A single turn carries every row of the set below to another of its rows. Some are shown first; where does it send the rows asked next?
Q79: [ 22  21  -3  -7  15 -18  25   0  21   6  16 -10  16  12  -6  34   9 -12
   4  -8  14  23   7   4   0 -13  16   9  15 -20   5 -12  -6 -10 -18  -7
  11]
Q983: [  2 -12   5 -11   0 -19 -28  -8   5   8 -14  13  12   9   9  10 -32   8
   9  -2  13  -8  -2  -2  19   3 -11  -1 -16  -6  -8 -11  -2 -27  -1  18
 -19]
Q54: [  0   6 -15 -11  19   7 -23 -21  -5  -6   8  12 -14   2   5  16  14 -16
   6  -6  16  -4   5  -4 -17 -35   1  30  19   8  -5  15  -4  -1  -1  -4
  -9]
Q7: [ -4   1  -6  -3   1  -3   9 -13  10  17  32  16 -20 -13   8 -21  -7 -10
  -1 -23  -7  23 -14  10   2 -19   5  -3   3 -16  -4 -22   4  10   6 -25
   0]
Q963: [-18  12  -6  -3  19  -1  18 -18  18  -8  22 -12   0  28  -4   5  25 -11
 -12  -5  31  18  -2  17  12   3   2   4   1   9  -4  -8  16  -3  -3   3
  -3]
Q28: [ -4  -2   7   1  11 -30  40  14  14   9   6  -5   1  34   5   4 -10 -10
  42   0   6   4  10  -6  -4  -8   8   9  -7 -13  -1 -10 -10  -8  -6 -12
  -1]
Q955: [-14   4  16  -9  14  25  -6 -29   5  13   1  -8  -8  16  27 -11  -9 -17
   3  -9 -14  25   2   4 -12  10  31   1  13 -20  10  -9   2 -17  10 -18
  -8]
Q689: [-19   9  23  -2  -2  22   0   5   3   2 -15  -4  -9  -2  14 -16 -14 -30
   2 -25  18   6   4  20 -11  12  29  -5 -12 -22 -10 -15 -11 -13  -6   7
  11]
Q670: [ -2 -11  -2  10   9 -19  12  -9  -3  -7  11  10  -1  -5  17   3 -21  -4
  16 -13   0  24  19   2 -11 -35 -12  15  -3   0 -28 -20 -12 -38   0 -13
  12]
Q171: [-33  24  13  -4  13  -6 -18   9   9   3 -13  17  10 -11   9   8  -7 -21
  -4 -14  -2   0  23 -14  -5   3  10  19  16 -38  -6   0 -11 -23   4  22
 -12]
Q236: [ -3  -3  33  -5   1 -25  28  11  -2   5   4  -5 -27   9  11  -9   2 -27
 -11   2   2   4  -3  -1  24   3   5   6 -11 -16  -4  -8  -2 -13   1  -3
  11]
Q23: [-17  -5 -20   0   5 -22   3   2 -22 -11  -3  42 -13   6  26  12  -3 -12
  -1   3   1  -1   0   8   0 -23   5  17 -14  -1  -1 -13  11 -30  -6  15
   6]
Q216: [  9  -4  -3 -24  10 -21  21   2   1 -13  -9 -18  -8   1   5  29   2  -5
  13  19  17   1  28  -2  -8   3   1  24   5 -17 -11 -16 -10 -16   3 -19
   9]
Q554: [  4  23  13   2   6  16   6 -14   2   8   3  12  20  15   4   5 -11  -4
  -1 -17   6  -5  -4  20  -2 -16   9 -33   7  -1   4  -8  14  21   7   4
   7]
Q707: [  7  17   5  -2 -24  -2  -3 -11   6 -10  -5  -7  -5  -3   8  -8  -8 -21
  14 -11 -18  18  -2 -10  28 -10  14 -20  -1 -18  10  -1   9 -22   3   7
 -16]
Q463: [-11   8 -57   3   4  -6 -21 -11  -5   4  19   1  -8  11   6  -1   0   3
   0   5   6   4   5   3 -20 -10   8   9  24  -2  -1 -12  -4  -3  -4  -1
  -8]
Q829: [-14  23  -4  19  15 -21   3  -8  -9  -9  -3  -6   5   4  18  26  -5   3
  -4  15  24  -9  21 -24   4  20 -11  24   8  -2  -6  -7  -2  -7  -1  15
  -5]
Q765: [  0  13 -25  -5   8  -7   1 -13 -14   7  17   6  14  10   5  15 -19  -6
   4   0  13  10  21  27 -14 -26  -4  25   1 -17 -26  12 -22  -1  -5 -20
   6]
Q731: [-16  10  -4  -7  19  -6 -35  11   8  32 -28  10   0  16   7   9  -3  -8
  -3  -1   5  14   8  -2 -17  -7  27  16  22   2  -8  -8  -6 -14   4   4
 -18]
Q544: [-31  11   8  -2  13  14 -12 -18  21  11 -19  -5  10  27   8   0  -6  -9
 -14 -29  32  12   0  -9 -16  -8   3  -2  14 -19  -4  -6   5 -11  12 -15
 -14]
Q906: [-10  -7   4  -5  10  -1 -11 -26   2  -6 -15   3  11 -18  -2   8   0  19
 -16   5  -4 -18   5  -1  -7  -9  -6  -4  42 -14  -6  -5  -2 -11   2   2
  -4]
Q432: [  6  23  -1  -5  26  -2  -4 -13  27  14  12 -20  -2   8   8   3   1  -8
  20  -7  32  14  -6 -10   6   9   0   9   3  -6   2   4   5  25  -5 -18
  -1]
Q561: [ -6  -3   4   9   2 -10  -6  26 -35   7   4  17  -4   2  32  10 -25 -10
   0  -3  -8  -9   1  -6  -6 -13 -16   5  -8  -8  -5   0 -17 -18   2  -5
  18]
Q780: [ -5  -5  -1 -20 -12 -12   0   8  -1  -4   8   1  13   2  15  31   3  -8
   5  10  24   8   1 -28 -11  -1  -8  12  21  -4  -2  -3 -29 -16   2  26
  -7]
Q559: [-11  15 -14  22  14   4  -2 -16 -14  -4  22   7 -24   8  12   6 -10 -11
  12 -19 -17   7   3   7  16   7  10  -5 -11  -6  14 -15  12  -6  -1 -30
  10]
Q592: [  3  14  -7  25   3  -6   9  11  -2 -17  16   1 -10   7   1  12  -1 -20
  11 -16 -13  21  12  12  -4 -35   7  15   0 -14 -26  -4   2   3   3 -35
 -15]
Q826: [-19   4  14  -9 -13   6 -10   8  -9  25 -17  25  18  -7  35  12   2 -17
   8  -9   3   3   7   7   8   0  26  13  -8 -24   0 -13   7 -28   1  -1
   1]
Q846: [ -6  -6  16   1  11   8   9  18  -2  -7 -24  18  -3  -3   1 -23   0  -3
  17   4 -18 -12   8  12  -9  -6 -10   1  -4  -8  -3   0   4  -3   2  22
  -8]
Q677: [  3   4 -12 -29  16   7 -28  -7   9 -15  -5 -16   0  24   0  -2 -13  -1
 -14  13   5   6  -3   9  14  -6  27  -4  -1 -11  -9  19   0   5   2   2
  -6]
Q620: [-20   8  -3  16 -16 -16  27  15   3 -12   7   9  -4   1  14 -15   2 -11
  15  10   9  18  -3   4  12  24   6  -7   1 -13  -7 -16 -18  -7  -5  11
  13]

Q707 goes to Q554
Q670 goes to Q28
Q432 goes to Q54
Now find these:
Q955 goes to Q544
Q23 goes to Q620

